Each path below is one point turned by a fixed rotation once a step. After each direction that follows a path, write how fast that rotation turns it, in degrees per step (0 if it stays still).
Each turn is a multiple of 5 degrees from 10 to 175, or 0.
Each row of a path follows its step; steps can be skipped.
path 1
step 0: [-17.7  10.4 -46.5 -30.7 -17.1 -13.0  -3.2  17.9  20.3  13.8  18.7  24.0
   4.1  33.1 -27.8  22.6  21.8 -19.2  21.6 -21.5  16.8  32.5 -10.6 -18.5
   6.5   2.9   9.6 -22.6  18.3 -25.8  -8.5  17.8 -36.9 -35.8  -3.0 -10.7
  20.1 -10.3   3.7  16.8  -4.2  21.6  19.9  -4.5  25.3]
step 1: [ 55.9  18.6   9.2  -5.1  -7.0  23.0  30.3 -16.2 -20.5  20.2  47.1 -43.5
   0.4   5.1 -11.4 -17.9 -25.1  -3.0   4.5  -8.7   3.9  10.5  -3.1 -13.1
  19.5  12.5   8.0  42.5   0.1  15.9  -2.1  -3.9   6.4  -0.2  33.7  12.4
 -33.8  16.9  46.9   2.9  -5.7   2.1  -0.6 -10.3   5.5]
step 2: [ -6.7 -41.7 -21.7  -7.3  44.4  21.9 -21.5 -19.7 -16.4 -12.9  31.1  -6.6
  46.8 -29.5  25.2  -6.3  -1.6  17.6  -1.9 -11.2  -3.9  -5.0 -10.5   3.3
 -24.4 -31.3 -30.0  -7.1 -18.4  18.1  29.9 -26.8  10.4 -18.5  -6.1  -8.8
  -4.3 -10.9 -36.8 -10.5  -9.6   2.0  -1.9  11.8 -33.7]
step 3: [-61.1  -8.3  15.2 -14.4 -51.5   6.1  -8.2  -1.2  24.9  13.6 -36.8  18.5
   3.5  14.8  12.4  11.0 -13.9  14.2 -20.8 -15.9 -32.9  25.8 -22.7  -4.2
  27.9 -11.0 -10.1  21.1   1.7 -45.4   7.8   1.3 -29.3  -3.9  -0.4  27.6
 -12.1 -12.4 -13.3  17.0  -5.2  -9.4  16.2  12.2   5.5]
step 4: [  1.4  29.5 -14.2 -27.3   4.8 -21.2  40.1  -0.8  19.4  -3.0  18.1 -14.3
 -10.0  29.6 -40.8 -20.4 -31.8  29.4  -8.2  11.9  34.9   7.0  -2.9 -10.3
  22.0   2.3  -6.0 -35.2  19.0  20.2   7.3  27.8  -2.0  -5.7   1.3   3.3
  19.4   6.6  44.0 -23.8   7.1  17.7  31.6  -6.0 -18.8]
step 5: [ 46.4   1.1 -19.6  -9.5  36.8  14.9  -6.3 -33.9  -5.3  12.0  45.8  -7.3
 -12.9  -9.8  -3.1  -5.0  -6.7 -18.6  18.0  -3.5 -25.5  13.0 -29.7   5.1
 -22.4  -8.3  32.1   1.0  10.6  -8.7  22.0 -22.7 -10.7 -22.0 -17.8  -2.8
  31.6  18.2   5.2  28.9 -30.0 -30.4 -32.5  14.5  -1.7]
step 6: [-13.1  11.0   3.2  11.9 -19.0  32.4  14.7  11.3  -7.2   6.2   6.0  38.2
  79.2 -24.1  18.0  10.8 -10.0   1.1  14.9  -3.3  -5.8  -6.9 -20.7 -28.6
 -10.4  14.6 -17.4  37.1   6.6  -4.5   9.8  -2.9  -3.0   3.3  39.0  19.6
  -1.7 -31.8 -19.5   2.9  18.4 -17.9  -1.6 -13.1 -13.8]
step 7: [-33.3  -8.8   3.5  -8.4 -16.1   3.3 -10.0 -19.7   1.1 -10.5  10.8 -29.5
  -0.7  55.4  22.7 -23.4 -13.2  23.9 -34.1 -14.2  15.3 -20.3  43.1   4.2
  11.3 -29.6 -18.9  12.6  14.6 -47.5   6.9  24.9  25.9 -15.0 -10.5  -4.5
   8.9  -3.1  -3.6  -0.1   1.3  17.2  26.6  -2.7 -12.2]
step 8: [ 12.3   3.3  -4.0 -28.0   2.9  16.0 -16.2  25.2  -3.2 -11.0  -0.2  14.8
 -38.5 -14.2 -17.4 -10.3 -35.6   5.6 -23.2 -24.8 -23.9  -0.7 -29.6   1.6
  29.1  -1.0  17.0 -38.7  31.2  37.0   2.5 -15.0 -22.6 -21.8 -10.4  26.8
  23.7  47.2  -3.0  12.1   0.0  30.1   1.4  15.5  -3.6]
step 9: [ 12.2   7.8 -37.9  -5.6  -3.8 -26.4  16.4  -2.5 -17.7  -4.3  43.2  14.7
  26.0   1.1 -32.1  26.2  18.7  -9.9  30.8  28.5  16.0  38.1 -38.2 -43.4
   0.6  -4.3  16.9  -2.0 -18.5 -32.6  -0.5   0.5  -4.6 -12.5   8.7  -3.3
  -7.5 -23.8  -3.6  40.0  11.1  11.9  -7.5   8.7  -6.3]
Directions:
[ -9.4 -11.0  -4.1  -1.3  -1.2   0.0  -1.7  -1.3  -1.4 -10.8   2.6   3.5
  -2.4   0.4   1.9 -11.5   4.6   4.9   0.7  -7.1 -12.3   7.9  -1.0   5.3
   1.5   2.0  -2.4   5.1   4.5  -0.2  -9.0  13.4   7.2   3.1  -8.3   9.1
  -0.1  -4.1  -6.9 -11.1  11.9  -9.9   8.5  -5.0   4.2]  90
[ -9.9  -5.8  -3.3  -8.4   5.1   0.5  -5.5  -1.7   8.1   4.7  -0.2   4.8
   1.6  -9.4   5.4   1.3   6.1  -1.6  -3.3 -12.4 -10.1   2.0  -2.7   8.4
  -6.6   8.8  10.5 -11.8  -3.7   3.6  -8.7  -4.9  -2.2  -5.5  11.2   3.9
  10.5   0.0  -6.1   7.6  -5.6   3.8 -10.1   3.1  -0.2]  125
[ -1.4   4.9   7.1   5.5  -2.0   5.8   4.7  -1.5  -6.9   2.2   2.2  -5.7
  -3.4  -2.7  14.9  -1.9   7.4   4.4  -1.1   3.4  -5.4   4.1  -9.7   0.1
   7.9  -2.0  -4.1  -3.8   6.4  -9.0  -3.4  12.0  -1.5   7.6  -3.1   3.9
  -2.1   9.9   2.8   4.0 -18.2   2.1 -11.0  -0.2  12.3]  160
[ -4.2  13.8  -2.9   3.2  -0.2 -10.9  -6.6  -4.9  -0.1   3.0   2.1  -4.7
 -14.8   0.2   1.6 -11.3  -1.8  -3.9  -2.6   9.6   4.4  10.7 -11.2  -5.7
   2.4   9.9   3.6 -10.6  -0.7  -2.0   2.0  -3.5 -13.2   4.6  -1.6   0.9
   6.4  -4.0  -7.6  -2.2   9.0   3.4   7.0   3.7   1.1]  80
[ -2.9 -11.2  10.3  -4.1  -3.9   1.4  -1.4  -1.2 -11.6  -3.0  -6.9  -0.2
  -5.0  -2.2   8.2  -4.1 -12.7  10.0   4.4  -3.9   6.5  -4.6  -1.0 -10.7
  -7.0   8.8  -1.6  -1.0  -7.1  -1.3   5.8  -3.3   1.9  -4.9  -1.8  -4.0
   4.2 -18.4  -1.7   2.7  -5.7  -1.6  -2.1  -5.9  12.5]  90
[ -8.5  -1.5   3.0  -6.5   7.9   2.8  -1.1  -4.0 -10.1   2.9  -2.2  -6.2
   4.0   9.1  -4.2  14.0  -4.2  -4.7  -4.1   6.3  -7.8   0.0   3.0 -10.3
   2.6  -1.7  -7.9  -8.7   2.1   0.5  -8.9  -7.5  -6.0   0.8   4.9   5.2
   0.6   5.0   4.8  -1.9  14.9 -11.2  -8.5  -4.7  10.6]  135
path 2
step 0: [ 23.9 -37.0 -16.4  39.5   8.6  -4.5  -8.3 -26.5  18.3   0.2   1.4  28.8
  -5.8  11.2   4.0 -11.0   6.5  19.2   4.2 -46.3  11.5   5.3  -7.5  -5.8
   0.8  14.5  15.5  14.7 -60.7  23.3  20.3  30.7   0.1 -16.3   1.4  29.7
  18.5  -8.5   0.9  25.5  41.5 -27.4  21.5  -0.3 -22.5]
step 1: [  9.4   8.5  21.2  -2.0 -28.0  14.3   2.2 -14.5 -55.2  11.7 -37.9 -27.2
  10.7  -6.4   6.1  43.0 -20.3  -2.7  14.3 -22.1  -7.0  27.3  -2.4  12.0
 -25.9 -16.9   1.8  34.2  12.2  20.1   3.4 -29.9 -15.0 -33.2  17.1   8.4
  -6.4  34.0 -16.6  22.7 -13.7   8.0 -21.5 -10.6  28.3]
step 2: [ 22.0   0.7  -7.6 -25.4  14.4  17.0  -0.5  36.3  -2.1   5.1  47.4  -6.8
  -0.7 -28.4 -44.4   5.7  13.1  -1.8 -10.5   2.8 -24.1 -34.4  14.2   8.3
  27.1 -13.6   0.1  21.2  -3.7   1.9   8.3  -4.4  14.8  -2.5 -70.1 -11.3
  -5.9  21.0  -0.6  -2.7   0.2  14.6  46.7 -29.7  11.4]
step 3: [-43.3 -40.7 -15.1   0.6  -7.1  11.3 -13.9  12.5  -5.3  17.0  -8.9  35.7
  -2.8  10.6  -6.1   6.3 -18.7  -0.2  -1.1  -9.7  -1.8  -3.8 -26.0 -39.5
  -0.1 -23.8  19.3   7.8 -50.0  30.2 -20.1  -5.6  34.4  23.5  -9.2  25.8
 -15.0 -16.5 -27.2 -10.8  -8.1  -9.5 -29.7  34.0 -30.3]
step 4: [  6.5 -10.7   4.4 -15.2 -17.4  -3.1  31.8 -33.8  10.8 -25.6 -26.6   1.3
  56.2 -11.3   0.5   3.0  -8.8 -21.5   8.3   8.2  15.4  -6.7 -20.9  31.3
 -15.5   7.5  -6.5  34.2  32.3  14.6   4.8  17.7 -27.0  -8.6 -33.7 -11.2
  29.6 -13.6 -15.1  15.3 -13.7 -47.7 -34.2 -19.4   7.2]
step 5: [ 24.8 -12.5   7.3  11.6  -9.7   0.8   9.7   9.8 -26.4  21.7  19.8  -5.3
  11.9  -8.3  28.7 -45.4  17.5   2.4  43.7  -1.4   0.1  -3.2  35.3 -12.4
  28.5  30.6  -7.2  29.2 -50.2 -42.4  -4.2  -8.2  -3.7  -9.7 -11.5  -7.9
 -21.9  36.2   1.4   4.6 -18.2  -4.1  26.3 -21.3 -12.0]
step 6: [  6.9  32.2 -35.9  24.1 -11.3  46.0  14.7   7.7 -41.2  -0.5 -20.2  -1.9
 -27.5   4.6  -5.9  20.6   0.3  15.5  -2.5 -36.1  -1.4 -22.3 -31.6  17.1
   4.8 -11.3  21.4 -18.7 -24.2  35.2  26.7 -26.1   5.6  25.5   7.6   1.4
 -15.5 -26.4  -7.8  39.8   3.4 -17.1   9.1  12.1 -14.8]
step 7: [ 25.1 -11.0 -11.2 -26.3  -6.8  -0.4  15.2   8.5   6.7  -8.9  42.1  -7.7
  15.0 -21.7   9.7  19.8 -32.0 -13.2 -28.9 -11.8 -32.5  44.7 -38.7 -21.8
 -12.5  13.4   3.4  46.5  16.4  14.2   9.9  -8.2 -36.5  -7.5 -18.9  -6.3
  16.9   9.5 -38.5 -21.0  20.6  21.9 -15.5 -12.8   4.9]
step 8: [-28.5 -36.2 -32.2  -9.3  18.7  -5.4   8.7 -33.6  -7.4  16.3   6.9 -12.7
  28.8  -5.4  -5.2   1.0   5.0   5.7  23.7  -3.7   2.6  -4.8  38.3 -10.3
  13.3 -37.9 -10.8  -0.7 -27.3 -19.7   6.7  39.8  41.5  -8.5 -24.8  30.0
 -26.7  12.1 -32.0  18.9  23.0  -1.6  15.4 -28.1  17.6]
step 9: [  6.8  -7.2  13.8  14.4   3.7  50.0   9.0   9.6  -9.3   7.6 -35.0  -6.6
   8.2   8.1  -5.2  -0.4  18.3 -45.1  16.9 -10.5 -27.2 -15.6  -5.2   6.2
 -25.0  10.7  28.7   6.1   0.0  43.9 -28.5 -20.2  46.0  28.7   4.5  -2.7
  20.7  22.9   1.8  12.9 -33.5 -10.4 -36.4 -18.8  -7.1]
Directions:
[ -7.3  -7.5  -0.4   7.8  -3.5  -2.6  -0.4   0.1   4.0   4.9  -3.6  -1.5
   1.0  -5.6   7.5  -1.5  -0.9  -7.8   5.5  -3.3  -4.1  10.1  -3.8  12.4
  11.1   8.2   9.9   3.1  -1.9 -11.8  -1.4   4.9   6.8  -2.1   2.4  -6.1
   8.2  -8.7  16.7   7.8  -8.1  -9.6  -0.9   2.4   0.2]  70
[ -8.3  -0.9  -7.7   8.9  14.8   5.5 -17.4  -1.5  -5.8   6.9  -6.1   4.1
  -7.1 -10.9  -1.2  -8.4  -0.8   8.1   0.5   1.6   4.9   0.1  -2.4  -7.2
   4.2  -3.6   0.6  -2.4  -4.3  -6.8   2.2   2.1   2.4  -5.0   6.5   8.5
  -3.1   5.3  -6.8  -4.2   2.9 -15.3   2.6  -2.7  -4.7]  135
[ -3.4   6.7   6.8  -4.3  -3.7   5.5   2.1  -1.4   7.1   3.9  11.9  -2.5
   1.6  -8.2  -7.8   0.1  -3.9  -0.1  10.9  -4.9  -0.4   8.0   2.7   6.8
  12.1   7.5  -4.6  -8.8   4.4   6.7 -10.9  -2.3  -8.3  -7.3  -0.1  -6.5
   1.6   2.8 -12.5  -9.4   3.9 -11.7   0.5   1.1   8.6]  130
[  5.2  14.3   2.1   8.3   3.3  10.3   5.7  -0.6   6.3  -4.8  -2.1  -1.2
  -5.2  -6.2  -0.2  -2.4   2.2   0.3  -2.3  -2.4   2.0  -1.9 -15.8   3.2
   1.3  -5.2  -0.5  11.2  14.9 -10.9  -2.3   2.4  -1.5  -3.2  -6.6   7.0
   6.4   5.7  -2.6  -4.5 -10.7   6.3 -12.7  -2.0   4.0]  135
[  4.1   0.7   8.6  -2.6   1.5  -7.3  -2.4   0.4  -3.7  -0.7  -1.9 -22.2
   3.9  -4.1  -1.7 -14.5  -8.8   1.3  12.3   6.1  -2.2  -7.1  -0.6   4.2
  10.8  -7.7   5.0  -5.4   0.2  -5.4  -2.6  -1.6   5.5   5.9  -5.7   7.2
  -2.9  -2.4  -2.6   0.5   0.0  10.4   9.4  -5.9  -2.9]  115
[ -2.1   0.7  -4.2  -4.4   9.8  -6.5   6.4  -0.4  16.8   3.6  -7.3   4.4
   8.6   0.9  -6.8   1.0 -13.2   0.1  -3.4   0.9   5.4   8.6 -12.7   5.1
   5.7  -1.8   4.0   5.7  -7.5   2.9   7.5   7.5  -6.8  12.1   3.8  -1.2
  -4.5   4.2  -3.5  -6.6   3.2   4.5   4.1   9.9  -5.5]  95
